In the rows, zero is written as 128.
Each named turn below is shown by a few rows before and after it. Which turns, in which order, take the first row of each later pair to the second? The first pair is answered.
S:
[153 132 117 144 132 123 107 125 165 159 113 111 143 140 125  98 142 121
 119 124 120 143 106] |-> [161 138 101 132 134 113 137 144 152 156 105 113 144 130 129 116 150 120
 137 135 124 148 121]
[125 133 134 139 122 151  92  91 101 133 144 119 125 107 139 107 111 135
 126 106 151  84 140] |-> [142 150 111 128 139 125 150 125  83 130 149 130 128  88 144 138 128 139
 153 122 155  91 158]
[148 161 159 183 117 141 104 155 112 174 126 136 110 157 107 116 135  95
 131 131 131 122 127] |-> [145 178 150 173 137 127 147 175 116 162 136 133 120 143 106 134 144 109
 143 131 114 125 124]
J:
[119 100 163 155  80 165 110 107 144 147  80 169 106 139 127 108 116  85
 135 159 155 153 120] |-> [105  99 112 131 129 148 139  90 167 108 132 120 135 113 111 156 101 191
 165 101 118  82 104]
[156  99  93 118 111 152 104 121 108 135 113 143 121 122 146 121 124 128
 140 120 180 109 145] |-> [122 147 104 115 153 118 170 146 134  98 162 134 145 101 124 141 156 147
 142 101 112 117 118]
[194 177  83 142  98 145 186 153 102 103 148 167 140  93 126 172 169 106
 173 103 130 177 172] |-> [212 151  67 144  75 169 153 141  93 123 125 167 132 104 140 166 148 108
 171 106 159 168 184]
[141 123 119 145 135 134 139 105 130 138 118 138 115 137 148 129 117  98
 138 144 138 143 132] |-> [133 123 105 136 155 133 143 101 137 130 132 124 124 128 139 143 109 132
 142 121 127 117 128]
B:
[151 104 130 132 106 143  73  78 124 114 116 151 112 143 129 117 128 110
  93 127 133 120 111] |-> [173 108 108 122 107 130  97 102 102 125 100 162 109 139 140 136 136  99
 112 149 153 134 128]
[112 131 130 154 111 150 104  88 146 113 148 109 139 119  98 116 120 146
 124 115  86 115 104] |-> [126 129 149 163  89 156  96 100 129 132 121 131 125 128 109  94 124 101
 113 148 111 146 113]
[130 103 105 135 129 141 127 110 125 121 125 109 139 116 130 138 110 158
 134 109 149 121 144] |-> [123 103 119 137 121 148 112 101 135 126 122 113 136 117 128 130 106 146
 125 105 146 123 139]
X:
[126 145 134 140 132 109 141 140 112 120 115 150 144 149 143 123 146  89
 113 144 136 152 134] |-> [145 117 111 125 120 127 110 124 106 135  99 140 139 153 149 130 121 112
 126 132 166 122 144]
[135 104 119 119 120 131 116 121 117 152 103 133 121 137 125 117 116 118
 138 147 145 142 139] |-> [118 103 126 124 125 141  97 100 132 142 124 119 131 137 115 114 111 132
 130 125 124 125 114]
[109 124 122 133 117 126 117 115 141 134 141 121 127 129 129 125 131 121
 108 129 122 131 119] |-> [115 132 128 128 114 118 134 130 133 135 133 129 128 127 134 127 142 110
 110 144 124 142 127]
[134 131  99 115 107 114 210 153 108 139 152 119 120 127 126 152 145 113
 164 143 128 156 140] |-> [148  96  72 107  95 143 174 126 102 153 141 104 116 133 126 157 113 147
 174 124 154 115 143]
Now pairs of rows:
Between the rows of a pair lie two turns.
[135 129 148 132  92 143  93 131 125 129 106 132 101 148 149 106 122  98
 112 156 139 151 132] |-> [111 158 135 119 138 118 150 136 149  92 156 107 131 126 129 141 133 155
 128 124  79 132 112] | J X
[ 99 136 172 114 120 137  87 117 169 107 156 114 136 175 128  83 128 150
  58 110  83  96 120] |-> [117 159 189 114 111 122 121 158 152 121 139 145 127 174 140  73 153  95
  66 158  98 145 142] | J X
[ 86 134 169 139  85 176 113 125 164  78 123 103 160 153 150 110 134  99
  98  80 121 145  71] |-> [131 153 133 120  95 142 189 194 125  91 101 125 152 138 168 151 160  80
 141 123 154 175 110] | X B
[152 120 104 101 133 122 126 131 116 144 129 121 129 119 143 137 118 161
 156 122 155 121 133] |-> [111 149 135 116 145 112 138 120 137 118 161 115 141 118 127 129 128 155
 131 104 101 128 107] | B X
[117 121 170 118  85 147  87 126 132 124 108 138 102 162 100  89 126  87
 105 150 116 160 131] |-> [151  85 115  96  91 161  75 112 115 137 100 123  97 157 109 121  99 140
 141 132 154 112 152] | B X
[161 158  69  89 104 160 171  97 115 141 140 127 139 136 103 138 119 154
 127 107 101 136  78] |-> [152 157 101 107  80 176 134  79 120 152 126 141 126 149 102 103 115 117
  96 121 101 152  73] | B B
[ 78 174 199 145 142 100 175 139 160  96 173 147 143 122 109 104 174  98
 108 135  50 164  93] |-> [ 92 128 125 116 163 112 154  94 164  92 188  99 160 107 107 149 127 206
 146  75  66  73  91] | J J
[115 170  95  90 186 100 202 166 150  79 188 135 148 115 102 166 150 151
 160 112  84  97 123] |-> [ 87 119 148 120 128 163  52  76 182 102 169 125 135 163  96  97 109 133
  93  88  93  76  86] | X S
[160  86 120 115  96 131  40 133 113 153 105 136 131 136 152 112 101 158
 123 150 157  79 124] |-> [130 124 176 137  87 121  45 145 125 142 113 150 129 144 143  79 129 107
  90 167 120 124 110] | X B
[ 97 159 156 146 128 118 142 133 138 110 152 127 135 115 114 111 146 105
 108 138  97 145 109] |-> [150 114  84 115 127 135 137 132 109 132 124 116 130 109 137 148 116 151
 154 130 157 100 148] | X J
[133 144 155 106 119 114 120 163 136 122 130 120 107 148 120 113 130 108
 110 122 121 136 128] |-> [150 134 124  99 127 112 129 167 126 123 121 111 106 140 131 132 124 127
 131 122 142 124 142] | X B
[119 149 116 148 164  95 118 149 138 184 155 115 170 102  89 164 145 157
  99  97 105 101 117] |-> [123 143 154 170 129 110  86 151 135 204 130 140 151 123  99 125 149 101
  76 126 124 137 118] | B B
[126 145 160 114 104  89 100  88 135 143 102 137 107 145  95  69 146 138
  95 140 114 138 100] |-> [145 161 141 103 121  65 158 130 123 140 103 151 112 135  96  84 166 131
 119 155 120 157 122] | X S
[114 168 137 116 162 113 160 159 116 107 125 140 137 118 145 168 131 128
 157 115 139 136 114] |-> [123 124 130 120 133 149  82 111 118 128 101 131 124 140 154 149  89 138
 143 104 173 111 113] | J X
[117 171 156 110 104 148 137 167 121 143 116 125 117 154 127 102 146  57
 106 149 128 183 126] |-> [121 150  83  79 153 146 156 140 131 121 154  81 142 130 118 162 113 174
 148  83 116 100 123] | X J
[173  64  88 138  92 137 106 131 116 174  82 114 104 139 137 121 109 135
 138 154 188  95 161] |-> [104  98 114 149 136 121 114  96 174 117 157  78 140 122 101 127 118 189
 111  86  93  65 106] | B X
[124 142 186 101  85 121 121 164 155 112 125 166  90 115 116  66 141  99
 148  94  69  95  74] |-> [167 112 144  80  71 133 109 177 124 142  85 178  75 120 139  76 124  99
 173 113 131  87 110] | B X
[143 174 157 123  98 103 171 226 152 107 139 100 154 121 125 133 143 127
 125 146  69 190  98] |-> [154 143 107 101 112 115 159 195 154 101 147  62 165 113 124 164 108 203
 158 107  80 124  99] | J J
